In the rows, zero is written as 128.
T: rows in 4 groups, each row roughly a mix of its group's directions:
T (140 x 18):
[[155 136 142 102 131 134 113 137 125 171 116 122 134  95 112  62 119  83]
 [156  95 152  90 147 102  99 134 150 123 125 138 141  89 155 124  75 116]
 [ 90 150  94 157 146 157 161 116 124  94 122 116 124 147 131 162 137 178]
 [120 157 143  84 193  94 109 117 147 162 147 109 118 132 130 124 116 107]
 [123 134 183 138  71 107 115 131 156 140 117  97 111 149 119 145 149  94]
 [173 134 111 114 120 127 125 139 118 168 125 134 145  74  93  76 140 127]
 [148 126 166 121  78  98  94 148 151 183 123 109 121 144 109 120 114 121]
 [123 101 154 120 147 133 126 112 137  60 122 139 127 109 173 166 108 102]
 [117 130  89 145  81 151 155 150  91 107  91 113 145 147 140 123 134 169]
 [168 114  91 149 117  98 135 138 137 122 149 147 129 101 107 153 139 193]
 [147 116 135 131 133 127 140 123 109  89 133 142 113 112 145  98 168  53]
 [128 173 124  97 188 146 133 119 124 124 105  91 121  95 134 102 118 100]
 [120  91  89 168 127 130 154 147 119  79 126 147 112 158 159 100 114 145]
 [ 91 113 160 132  97 129 126 128 113 109 121 129 122 190 161 141 140  80]
 [ 67 141 129 132  97 160 144 135 116 143  94 106 145 179 135 107 118 138]
 [ 95 112 145 128 177  91 132 113 161 116 159 138 102 161 151 114 128  90]
 [133 141 149 148  74 174 130 127 136 157 100 114 139  97  85  99 138 120]
 [171 123 126 110 135 116 114 118 134 164 156 157 148  66  88 126 144 138]
 [144 161 120 137 136 126 144 126 142  75 102  81 111  97 138 174 135 152]
 [155 181 127 103 158 104 129 132 126 136 115  76 104 108 124 111 153  93]
 [ 91 143  73 134 160 138 165 127 123 117 116 119 144 133 131 111 121 189]
 [130 125 183 117  71 106 100 133 139 166 125 117 128 150 117 137 142  88]
 [165 104  77 133 119 135 143 140  93 114 132 166 154  88 122 106 138 159]
 [143 141 182 148 118 125 115 111 177 132 139 111  95 103 100 144 146  89]
 [142 125 151 103 181 139 105 110 117  99 142 142 114 117 159 151 112  71]
 [ 87 107 133 170 100 131 128 131 152 153 145 144 117 190 114 125 114 158]
 [160 126 135 127 126  82  94 137 149 179 168 137 108 146 101 152 122 152]
 [161 116 120 150 103 191 132 134  96  90 100 140 133  88 132 117 117 116]
 [104 109  89 138 184 158 151 112 116  96 144 167 139 120 143 118 111 152]
 [166 104 125 158  77 158 119 134 124 143 134 162 141  96  90 137 128 160]
 [103 140 127 101 145 132 157 101 113 127 133 141 159  93 118  97 184  88]
 [128 129  83 120 184 107 156 126 120  71 131 126 124 115 164 134 130 148]
 [166  94 125 141  80 121 121 144 117 157 143 166 137 110 101  84 148 113]
 [129 160 143 104 161 105 118 129 161 180 127  95 116 117 106  82 119 109]
 [150 115  69 113 125 106 152 150  94 114 117 138 157 102 141  95 137 164]
 [159  88 160 128 105  89 105 136 156 154 151 155 121 113 116  94 128  91]
 [158 181 132 101 133 121 120 138 134 155  98  70 122  91 109 113 130 123]
 [115 129 168 138 130 127 123 116 147  76 120 107 100 145 161 183 124  98]
 [124 140 183 144  89 131 126 118 174 142 115 100 115 105  98 119 149  92]
 [161 151 170 130 124 141 111 112 155 151 130 114 114  78  89 125 144  87]
 [149 152 128  95 102  79 139 147 130 126  94  77 138  99 134 109 158 117]
 [119  97 137 156  69 140 132 136 148 104 107 133 146 125 132 163 106 180]
 [ 93 129  97 143 149 127 138 116 111 157 172 162 129 181 111 136 151 156]
 [100 116 122 149  90 163 148 119 125  92 107 134 157 123 133 174 126 179]
 [ 98 146 134 162 119 155 126 129 128 111 119 105  98 190 139 175 111 146]
 [142 146 117  74 201 113 113 117 119 150 144 133 140  98 133 118 112 116]
 [155 125 152 134 149 119 134 118 159  79 122 115 104  75 138 114 137  78]
 [119 145  87  77 165 119 130 142  87 153 116 120 157 138 148 101 107 148]
 [ 88 158 163  89 125 133 122 119 134 178 107  97 149 136 118 101 131  95]
 [172 107 135 179  80 117 122 139 136 124 153 147  94 132 102 135 160 116]
 [142 118 177 103 128  93  87 137 153 162 136 119 111 145 138 120  99  83]
 [142 161 173 131 100 120  98 135 152 161 116  81  97 148 111 151 121 109]
 [ 92 113 129 102 143  93 140 120 156 171 143 145 158 118 114  69 134 127]
 [133 127 154 107 111  90  87 149 138 178 132 112 116 177 135 141  92 131]
 [115 138  68 107 167 113 144 134 101 129 133 133 149 141 143 137 121 189]
 [131  88 152 156 149 104 120 121 163  96 161 156  90 144 146 126 117  90]
 [ 70 128 123  93 164 115 136 123 146 132 114 114 158 145 156 129  89 165]
 [136 135 135  99 136 107 123 129 154 184 127 122 149  85  97  73 125 127]
 [107 169 130 130 152 116 141 109 155 106 126  88 115 126 124 191 146 162]
 [131 114  88 142 144 140 121 145 110 114 130 140 124 161 151 153  77 188]
 [136 125 175 146  61 149 114 128 146 160 116 123 130 116  92 119 143  99]
 [149 153  87  96 181 132 145 123 104 120 122 124 145  73 128 102 138 133]
 [122 155  90 110 138  98 136 142 131 183 127 107 144 133 103  99 131 181]
 [ 88 120 108 164 100 151 142 130 133 139 128 137 139 165 111 144 118 196]
 [197 126 126 158 118 166  95 141 112 136 138 144  97 111 106 142 102 127]
 [144 113 172 122 135 107  99 126 168 168 147 136 111 116 110  92 111  84]
 [112 124  91 112 172 143 161 122 112  81 109 131 150  94 159  95 121 131]
 [ 80 135  86 152 139 137 162 136 125 105 113 113 125 172 144 119 119 177]
 [136 113  75 148 157 151 161 120 107  89 141 164 139  97 127 118 142 158]
 [154 124 144 142 167 110 118 118 136  94 159 137  77 135 145 144 139  73]
 [172 132 122 108 182 117 122 112 119  94 149 142 117  79 139 151 142 100]
 [161 104 153 115 117  85 112 153 154 125 115 114 114 111 148  82 102  87]
 [111 138 130 156 111 106 136 152 143 109 107  83  85 187 153 115 122 118]
 [149 100  90 161 166  96 142 137 154  96 156 149  99 120 135 110 115 159]
 [113 170 166 114  98 116 111 131 144 170 108  75 121 155 112 146 136 119]
 [128 124 186  84 130 109  93 125 147 133 114 109 130 127 156 148  96  85]
 [152 133  92 123 197 144 140 114 116  88 141 144 125  82 137 134 121 138]
 [151 152 124  88 179 127 128 106 106 102 136 128 137  80 138 159 152 103]
 [141 110  80 151 147 147 139 133 118  98 134 152 133 116 135 149 100 195]
 [117  77 109 162 145 131 134 128 127  94 159 182 117 160 151 129 107 140]
 [123 130  81 105 173 133 150 123  73 100 136 151 142 131 156 113 152 113]
 [ 69 118 141 156 131 134 142 130 164 118 114 112 109 180 147  99  97 127]
 [145 106 140  80 105 128 114 134 116 154 109 144 181  78 129 102 109 124]
 [ 80 141 157  88 128 152 120 119 110 166 108 120 155 152 136  99 118  87]
 [147 112 157 160  55 132 105 154 143 136 109 113 110 153 123 144 103 136]
 [151  81 108 129 100 108 123 155 106 146 135 165 140 136 135  64 120 115]
 [107 134 154 107 110 114 112 117 127 200 152 142 146 152  95 115 154 106]
 [139 129 148 123  85 140 133 125 101 139 124 138 140 114 111  99 183  66]
 [145 113  96 104 157 138 134 128 121 105 116 144 161  70 141 129  95 172]
 [113  89 141 136  68 112 122 155 116 140 118 138 134 181 147  95 120 109]
 [102 164  96 126 194 134 150 111 129 102 132 109 119 134 139 161 128 163]
 [ 77 139 122 101 165 128 148 126 118  97 100 100 135 156 177 116 112 113]
 [109 140 146 106  89 131 146 138 127 102  68  82 152 109 151 110 133 109]
 [134 179  96 113 149 114 136 142 122 177 120  89 122 130 100  86 142 144]
 [ 55 135 137 112 129 122 165 101 142 130 121 124 163 130 126 105 171 116]
 [153  95  80 112 147 119 128 146  87 134 144 174 150 124 143  87 114 140]
 [172 100  82 140 137 125 135 132 109 125 156 178 140  90 112 114 138 158]
 [143 118  73  89 149  93 137 151  88 129 124 137 155 126 154  97 122 152]
 [124  81 100 124 118 119 124 151  90 133 138 172 144 171 158  96 106 131]
 [112 167  99  99 184 111 154 116 114  94 121  98 128 120 150 149 154 134]
 [128 141  81 124 172 106 153 117 122  92 143 131 131 113 136 165 151 177]
 [132  77 123 152  64 119 133 148 106  99 127 159 137 159 150 130 139 128]
 [ 76 108 103 148  98 141 152 137 127 144 117 140 155 164 124  96 118 175]
 [147 130 149  96 111 101 103 147 124 183 123 118 132 132 121  74 124  85]
 [151 154 115 136 131 120 131 131 106 168 153 129 105 139  93  89 180  90]
 [137 147 102 125 190 105 155 115 130  80 141 118 106 104 144 125 161 108]
 [143 128 151 158  78 132 141 121 134 123 130 131 119 104  97 116 190  87]
 [ 98 119 104 144 131 149 123 139 109 137 132 140 125 193 144 148  86 174]
 [113 119 120 183  96 140 137 129 147 113 137 132 111 162 115 172 126 182]
 [114  90  86 141 169 128 147 136 121  96 140 164 128 140 159  91  99 144]
 [ 82 134  95 158 168 142 168 107 144  90 137 132 122 137 133 138 138 167]
 [127  80 141 140  66 101 127 151 136 146 127 151 139 147 129  79 132 111]
 [128 133 166 175  73 168 123 130 139 125 111 112 100 144 108 126 137  94]
 [164 141 108 117 149  97 151 129 138  84 113 104 126  63 134 123 156 129]
 [116  87 115 169 141 163 126 119 124 120 163 189 121 153 125 133 104 147]
 [ 76 130  97  94 176 117 146 122 106 121 128 133 152 165 164 122 120 146]
 [121  99  79 147 164 114 161 132 122  76 140 154 121 132 158 101 127 144]
 [118 110 125 165 117 122 151 138 157  57 104 106 105 132 161 136 111 144]
 [106  91 125 108 105 153 123 126 113 158 127 173 186 119 123 117 102 159]
 [ 91 157 112 108 176 150 138 107  91 157 148 141 135 158 122 108 155 100]
 [166 137 173 104 109 102  94 144 148 142 109  91 110 112 134 123 109  84]
 [147 120  80  99 160 133 124 129  71 123 145 165 155 124 144 148 123 157]
 [ 98 123  78 126 157 163 162 117  95 113 128 157 161 116 133  99 136 154]
 [201 128 101 133 109 135 124 147 111 117 116 128 129  67 114 121 127 147]
 [121 127 158 165  79 156 125 113 149 165 141 143 128 124  73 127 156 125]
 [125 105 137 180  76 122 123 142 161 128 132 129 106 162 115 154 114 171]
 [ 95 143 144 154 150 153 141 101 155  79 126 112 108 135 137 186 128 140]
 [151 132  97 178 142 170 124 136  97 106 145 145  85 164 128 147 116 138]
 [113 128 144 181  90 142 120 140 145 129 127 114  90 190 124 149 114 141]
 [159 129 157 169  94 104 115 133 179 135 140 110  89 121  97 150 136 136]
 [146 169 103 140  97 131 136 138 118 171 123 102 130 122  79 129 161 169]
 [163 140 174 149  97 143  87 136 146 150 126 108  91 140 109 158 105 109]
 [ 92 107 141 154  85 154 122 120 119 159 148 165 141 179 109 149 136 142]
 [ 89 114 116 174 133 136 137 127 132 139 158 151 102 200 122 114 129 135]
 [122 157 157 127 129 106 121 134 163 104 101  66  96 144 149 161 112 123]
 [ 93 116  77 140 131 129 165 126 108 100 130 147 152 146 141 138 142 186]
 [158 142 136 108 121 108 104 137 116 197 146 132 126 129  95  90 146  96]
 [128  90  97 118 176 119 124 134 104 113 154 174 128 150 164 107  98 123]
 [143 153 108 130 123 161 136 111 105 114 127 131 147  92 105 188 153 172]
 [111  93  94 136 163 129 147 110 117  95 163 184 146 124 141 143 136 155]]

which group is each row in? (one row of each group first):
[103 171 137 145 127 122 120 128 139 166 137  93  96 190 106 150 138 137]	X
[107 122 142 139  82 142 127 118 117 181 149 158 147 148  86 118 168 118]	D
[126 162 108  73 189 127 112 121  94 157 135 121 144 133 138 146 112 137]	C
[125 119  68 127 171 106 163 129 127 102 138 143 141 101 136 101 136 171]	F

[126  81 109 142 146 142 121 126 100 104 161 188 128 160 154 145 107 132]	C
[147 130 173 116  90 141 102 122 141 180 124 132 144  94  89 113 131  99]	D
[188 100 108 134 136 147 121 128 109 107 142 170 136  68 121 128 121 130]	F
[159 146 126 105 160 102 103 134 124 191 159 131 113 131 102  95 131 104]	X
[127 113 180 136 149 125 106 117 161 123 145 133  92 141 138 119 111  62]	C
[117 151 104  83 138 109 148 111 105 131 128 125 175  94 122 153 174 155]	F
[160 123 138 156 151 110 126 117 179 140 161 139  98  85  89 106 139 119]	C
[106 143 164  95 140 123 113 134 148 125  90  81 125 140 163 119  83 101]	D
[ 82 119 103 160 106 154 153 143 114 107 104 121 126 183 150 107 112 151]	F
[164 134 126  99 107  86 111 150 123 189 132 121 138 117 104  86 142 119]	C
[146 136 175 136 101 105 110 120 177 167 139 114 115 103  85 131 145 111]	D
[173 152  98 125 158 115 137 130 105 139 146 130 110  98 107  87 171  96]	X
[113 135 151 144 104  86 115 135 147 162 150 113  97 194 118 141 146 119]	D
[ 93 161 120 124 148 106 131 118 141 144 141 103 122 169 123 182 133 178]	C
